(in the rows, 128 means zero)
The rows of M fall into several groups, which share some directions, and each row is roughly a mix of its group's hidden directions, except one row that fits no group.
M:
[140 118 157 69 106 156 183 145 117 130]
[124 80 154 167 164 100 125 121 146 81]
[146 185 138 111 105 139 138 174 172 152]
[110 188 117 120 98 91 145 175 113 142]
[57 96 126 102 143 159 153 138 101 130]
[61 96 122 100 146 160 133 160 107 118]
[160 119 115 105 140 80 142 194 132 108]
[101 118 153 152 155 94 161 83 156 167]
[153 98 131 116 112 87 92 94 132 71]
[152 177 116 150 85 169 127 165 153 134]
[126 89 109 77 126 98 176 132 143 92]
[136 116 103 117 63 163 104 84 120 115]
[135 122 105 114 118 133 77 197 123 97]
[153 136 119 98 132 101 121 105 163 57]
[120 149 121 89 128 134 121 136 76 194]
[101 120 124 86 147 173 172 140 88 103]
[195 153 138 124 79 125 151 98 125 141]
[117 155 136 99 136 192 109 123 111 179]
[147 119 111 117 47 131 137 123 95 153]
[147 156 105 197 123 126 79 124 147 117]
[139 143 58 144 104 110 150 127 116 81]
[114 159 139 186 120 145 135 109 67 123]
[135 67 153 140 99 143 181 105 112 141]
[133 135 122 90 137 179 182 150 166 111]
[140 88 139 127 122 61 151 146 159 96]
[121 156 99 161 167 149 133 74 97 103]
[131 154 114 131 108 112 166 107 167 62]
[130 137 105 134 109 112 132 112 180 57]
[100 134 124 154 147 66 154 156 90 101]
[146 105 115 126 72 76 117 166 133 156]
[124 188 117 93 100 135 130 157 127 179]
[123 123 85 137 105 121 157 114 59 97]
[144 147 130 138 152 110 191 92 170 104]
[134 84 123 162 168 117 158 116 99 78]
[90 129 101 171 178 112 81 129 135 112]
[115 110 133 121 103 108 194 91 110 169]
[125 144 108 105 144 203 97 109 157 136]
[150 141 127 98 92 93 144 185 131 169]
[119 135 174 135 169 101 114 161 182 146]
[84 139 97 163 81 162 125 165 146 122]
[132 116 92 106 150 70 89 122 107 166]
[132 76 149 154 196 123 137 114 131 105]
[115 168 125 131 94 138 200 127 127 95]
[156 157 106 142 77 137 165 153 132 81]
[133 169 99 197 114 135 109 116 96 114]
[107 95 121 105 144 76 181 164 122 140]
[130 126 101 151 159 114 93 120 200 109]
[120 79 151 65 153 124 138 126 167 129]
[105 163 138 92 127 122 97 139 137 198]
[90 92 154 127 171 98 86 103 124 155]
[136 149 114 150 184 93 86 113 168 139]
[152 135 166 143 142 131 131 161 202 112]
[151 101 152 137 113 98 181 75 121 104]
[125 103 157 133 100 120 129 121 53 164]
[122 95 125 168 154 94 156 128 99 72]
[103 87 157 143 195 96 112 118 127 134]
[95 166 90 174 121 123 100 145 171 115]
[86 92 148 153 147 70 99 114 118 109]
[160 154 148 87 154 115 187 102 125 105]
[105 126 190 99 131 159 155 132 96 165]
[191 149 126 142 71 112 129 100 126 146]
[158 97 103 149 140 155 170 111 96 79]
[142 140 151 128 130 177 91 143 191 148]
[109 104 129 142 51 128 129 128 93 97]
[120 130 132 156 87 123 201 103 131 101]
[184 146 94 138 131 76 161 130 105 113]
[149 111 145 102 159 161 197 121 151 143]
[134 86 124 118 128 52 153 137 138 99]
[87 116 68 160 144 107 107 134 89 115]
[120 69 144 177 109 132 153 108 120 168]
[95 110 113 153 59 141 97 151 107 113]
[120 142 125 147 138 92 102 119 62 174]
[153 147 126 116 134 84 136 89 152 65]
[69 124 129 148 136 172 121 74 114 142]
[130 104 132 80 68 145 150 163 106 141]
[171 145 141 163 126 74 131 97 163 153]
[136 125 156 109 59 168 131 103 127 160]
[119 93 128 115 194 142 125 99 95 164]
[122 138 160 94 101 127 176 161 89 164]
[127 150 75 146 146 118 79 102 89 151]
[113 131 140 147 117 91 167 125 54 127]
[196 171 149 146 139 121 121 100 159 117]
[162 75 149 67 129 138 108 125 110 111]
[116 104 115 128 63 127 95 135 123 74]
[136 128 86 124 111 58 148 141 87 127]
[124 148 166 146 154 90 134 178 177 122]
[188 163 130 165 127 99 100 103 157 127]
[135 144 118 65 122 157 118 154 139 184]
[96 151 98 158 77 120 91 146 133 89]
[89 182 105 159 97 121 95 157 106 128]
[113 115 127 98 114 151 198 123 118 81]
[134 111 122 177 165 107 140 95 185 143]
[148 115 92 163 137 94 92 119 175 91]
[134 154 170 188 125 134 148 145 132 79]
[147 110 108 109 86 184 105 80 128 133]
[128 150 110 201 120 107 121 111 87 102]
[95 111 117 117 192 105 137 176 132 101]
[130 112 99 167 147 126 108 93 160 67]
[104 136 145 123 112 205 87 110 127 121]
[142 148 89 94 96 175 137 108 91 158]
[100 122 129 150 75 159 99 83 120 163]
In each list below, two rows fit none of the groups, and each other row fits one group, some only roughly. Which are they? Name them in the order they come.
  * K_370: [110 107 84 155 84 97 82 150 111 134]
  * K_272: [122 156 172 158 106 132 124 160 92 181]
  * K_146: [76 96 104 143 168 78 147 128 122 145]
  * K_814: [130 152 128 141 203 141 105 132 147 85]
  * K_821: [154 153 82 92 82 128 160 163 141 121]
  * K_831: [149 155 148 123 187 135 178 94 133 107]
  * K_553: [133 88 148 111 142 124 122 125 205 101]
  * K_792: [185 160 113 133 170 112 165 109 111 101]
  * K_873: [82 135 113 168 192 98 122 132 111 130]
  * K_920: [117 77 149 159 142 162 105 83 97 107]
 -> K_873 K_920
  * K_318: [56 94 107 139 165 103 131 144 120 135]
  * K_612: [118 113 152 167 131 131 201 101 120 157]
  * K_539: [132 86 148 126 113 163 83 83 168 130]
  * K_359: [169 120 143 130 96 169 108 118 189 109]
  * K_208: [138 137 145 101 106 127 200 106 110 87]
  * K_360: [185 139 110 145 115 88 115 81 106 153]
  * K_487: [148 103 136 70 136 185 161 146 135 128]
  * K_328: [116 110 166 113 175 127 90 109 161 173]
  * K_910: [168 156 123 144 116 142 176 169 150 86]
  * K_499: [117 170 159 125 118 96 118 174 180 148]
  * K_758: [169 135 142 170 123 128 101 85 148 77]
 -> K_360 K_758
  * K_37: [136 169 121 124 180 142 172 124 178 134]
  * K_14: [107 132 172 181 168 98 130 114 152 101]
  * K_266: [178 141 128 111 129 194 144 129 165 145]
  * K_818: [130 82 139 155 97 124 97 95 155 79]
  * K_455: [159 126 135 86 176 134 165 112 173 105]
  * K_954: [95 179 139 142 128 171 87 124 110 165]
  * K_175: [119 85 128 95 79 178 131 153 115 106]
  * K_99: [136 108 168 120 83 99 156 118 155 180]
  * K_617: [113 123 83 148 174 79 158 133 100 109]
  * K_333: [125 85 132 108 184 124 95 86 158 115]
  * K_78: [117 73 150 131 144 135 78 78 147 132]
  * K_584: [125 93 110 107 114 67 144 181 123 142]
 -> K_14 K_954
  * K_711: [134 147 124 121 117 181 165 73 91 116]
  * K_842: [98 147 120 144 109 120 69 155 79 156]
  * K_865: [119 164 111 155 180 138 147 136 180 159]
  * K_527: [138 176 126 138 155 134 116 87 183 162]
  * K_881: [125 153 110 150 135 73 66 112 137 104]
  * K_624: [121 93 158 135 172 135 73 96 159 132]
  * K_351: [117 113 145 137 104 161 199 133 99 159]
  * K_972: [122 80 117 113 84 154 73 156 133 112]
  * K_122: [128 166 124 78 108 126 164 155 127 182]
  * K_178: [143 176 108 134 87 129 131 165 90 171]
  * K_228: [117 101 114 150 163 135 67 136 172 156]
  * K_591: [91 129 160 130 177 79 108 149 135 162]
  * K_909: [132 106 101 61 127 136 150 141 173 100]
  * K_167: [178 151 96 172 128 79 99 124 131 121]
  * K_256: [142 118 137 65 124 120 122 164 163 176]
 -> K_527 K_122
  * K_544: [144 106 61 166 133 114 122 103 107 92]
  * K_930: [97 139 139 121 174 173 84 153 136 93]
  * K_506: [115 151 116 171 184 145 91 99 143 102]
  * K_152: [156 143 99 130 58 157 143 123 127 89]
  * K_481: [117 77 137 123 68 154 126 140 83 124]
  * K_302: [149 109 138 66 145 178 159 151 138 137]
  * K_890: [187 147 157 118 110 116 89 152 173 126]
  * K_780: [157 149 143 142 111 144 138 128 181 64]
  * K_721: [119 168 117 115 141 120 60 162 97 149]
  * K_716: [160 156 87 159 93 122 116 156 173 104]
  * K_13: [144 105 141 99 84 96 184 136 123 164]
  * K_492: [120 116 130 99 90 171 79 176 124 115]
  * K_148: [110 156 162 136 127 86 98 165 182 132]
  * K_634: [133 175 69 163 112 129 121 129 85 114]
 -> K_544 K_780
  * K_554: [124 153 182 148 126 123 117 151 92 186]
  * K_21: [127 190 135 106 108 129 140 138 85 177]
  * K_543: [106 114 150 146 140 124 178 100 83 79]
  * K_311: [92 107 70 154 106 102 127 127 81 139]
  * K_488: [161 150 124 136 175 76 177 122 136 115]
  * K_976: [102 144 165 135 118 112 82 128 106 191]
  * K_358: [134 131 100 173 83 96 77 121 120 153]
  * K_404: [113 100 129 87 78 163 123 159 101 94]
  * K_830: [111 132 148 122 83 168 155 77 116 166]
  * K_782: [97 122 152 159 179 97 112 115 178 144]
  * K_645: [98 143 113 179 166 132 82 87 139 131]
  * K_908: [130 134 68 146 155 131 123 136 83 78]
  * K_563: [137 107 95 103 157 170 140 92 84 161]
 -> K_21 K_976
  * K_787: [136 111 154 107 72 112 129 123 65 108]
  * K_921: [91 139 135 112 111 168 69 132 165 101]
  * K_664: [155 165 138 157 115 151 119 55 130 140]
  * K_164: [129 131 131 96 71 133 146 133 111 62]
  * K_911: [144 106 135 92 172 178 141 147 132 174]
  * K_618: [119 136 155 160 191 96 123 115 176 132]
  * K_412: [130 118 119 116 175 103 85 162 95 83]
  * K_770: [91 108 130 104 145 119 83 91 102 177]
  * K_877: [139 112 114 107 189 154 141 112 88 172]
  * K_599: [168 133 94 129 106 177 176 131 114 95]
  * K_756: [135 152 157 108 133 133 186 124 73 158]
  * K_918: [153 171 120 179 106 137 82 143 132 164]
 -> K_921 K_412
  * K_771: [133 134 132 172 177 113 159 96 163 166]
  * K_848: [96 132 115 102 140 110 169 119 155 61]
  * K_116: [120 74 172 118 157 86 116 124 165 116]
  * K_104: [129 162 90 94 124 159 148 130 75 165]
  * K_183: [79 132 143 131 182 178 113 115 124 101]
  * K_64: [154 171 114 168 171 140 98 98 127 95]
  * K_355: [98 127 136 168 85 135 132 141 71 166]
  * K_936: [111 132 116 122 51 119 85 103 137 112]
  * K_239: [132 163 111 163 181 105 114 119 178 148]
  * K_33: [105 126 129 102 145 200 141 85 134 105]
  * K_459: [166 160 155 133 174 132 158 100 169 152]
  * K_159: [110 104 190 135 165 113 96 100 111 155]
  * K_729: [100 114 89 117 168 117 126 182 101 93]
  * K_63: [139 107 147 98 60 122 156 133 130 172]
 -> K_848 K_459
  * K_783: [67 85 144 105 159 161 117 107 129 146]
  * K_126: [111 137 160 118 167 169 76 142 160 104]
  * K_225: [136 152 77 158 148 137 84 130 97 85]
  * K_376: [105 95 92 78 171 105 126 97 105 133]
  * K_298: [173 153 90 160 135 77 144 96 116 130]
  * K_140: [141 127 88 113 149 88 176 158 91 102]
  * K_688: [189 137 118 155 121 79 135 122 127 82]
  * K_466: [115 163 117 166 175 107 95 128 143 176]
  * K_426: [126 147 177 140 83 141 175 158 101 145]
  * K_907: [124 110 156 89 79 181 102 154 130 129]
 -> K_783 K_688
  * K_366: [61 91 126 135 129 146 111 97 104 92]
  * K_736: [97 121 142 70 145 143 152 183 123 155]
  * K_719: [138 129 104 55 115 116 141 159 125 171]
  * K_106: [95 107 151 113 167 178 132 78 114 114]
  * K_590: [180 141 107 135 60 133 97 129 111 132]
  * K_98: [121 135 124 197 125 152 131 109 128 70]
  * K_496: [95 158 121 132 81 167 176 161 114 123]
  * K_803: [136 132 109 149 154 76 187 93 111 139]
  * K_166: [111 88 133 103 80 95 152 162 137 167]
  * K_938: [130 132 181 124 113 177 101 106 175 146]
  * K_396: [130 151 89 100 66 156 122 107 96 145]
  * K_969: [141 140 153 100 166 146 167 145 94 181]
 -> K_366 K_736
